Named moves (each a turn or a mirror), then the moves between two rows, first move first; the first pair answered
K_266:
[-17 -15 -39 -35 -41  30 -39 -11 -58   9] |-> [-12 -26 -29 -16 -40  11 -44   0 -64  -7]
[ 11   6  34  27 -26 -13  10   0  17  -6] |-> [ 11   5  13   3 -15  17  12  -4  27  25]
[ -8  13 -33 -39  38  11  37 -41  34  33] |-> [ 10  12  14  47  33 -51   3 -22 -30 -29]
K_60:
[  4 -13 -24  -8 -26  36  40   0  14  12] |-> [-10  -3 -12  21  38 -15  16 -21   9   6]
[ -7   7 -37 -13  -4  33  55 -19 -29   0] |-> [-19  11 -30  20  20  16  64 -26 -17  -7]
[-11  -7 -38 -15  16 -25 -12  10 -11  17] |-> [-19 -14 -37  -3 -23   3  20  39   3  27]
[-32  12  -9  55  54 -23  13 -10  22   6] |-> [ 13  -3 -33 -71  -2  25 -20 -31 -27  27]
K_853:
[ -4  15  -9 -27  48  -9 -15 -28  34  46] |-> [-54 -36 -41  -1  -7  -4 -36  11   7  -4]
[-50 -10 -19  71  55 -18   6  -8  16 -14] |-> [-34  -1  -5  67  67 -26  32 -14  18   0]
[ 38  20  29 -26 -21  11   4  25  16  32] |-> [  7   0 -15 -59  -9  20 -36   5 -12  27]
[ 20  11  25  43 -22  -4   0  -5 -27 -30] |-> [ 33  29  19   5   9 -11  -3 -26 -23  -2]

Between the rows of a pair lie 2 to 4 moves.
[-10  50 -15  19  -5  40  34  18  41  36] |-> [ -6  30 -25   0 -48  55  18  29  17  21]
K_60 K_60 K_853 K_853
[ -6  17  -8  15  45 -10 -28 -62 -61 -10] |-> [-42 -19 -26  20  -4  20 -28 -18 -53 -32]
K_266 K_853 K_60
[ -4   8  54  40 -26  -9  36  34   5  -8] |-> [ 33  11  25 -50 -32  -3 -14   2 -46  17]
K_60 K_60 K_60 K_60
[ 12   8  -3 -19 -56  40  35  -4 -63 -44] |-> [-52 -11 -27  33   8   0  10 -20 -62 -71]
K_853 K_60 K_853 K_853
[ 51  19  -2 -27  22  27  48 -19   8  28] |-> [ 57   0  19  24   5 -30  -8 -14 -63 -40]
K_853 K_266 K_853 K_60
[-14 -25 -30 -27 -18 -25 -63 -24 -78 -43] |-> [-65 -16 -38  56  54 -53 -35 -26 -11 -37]
K_60 K_266 K_60
[-12  18  -2  16  65  -2  29 -21  28  19] |-> [ 26  15  50  58  -6 -17  16  17  -7 -28]
K_853 K_60 K_266 K_853
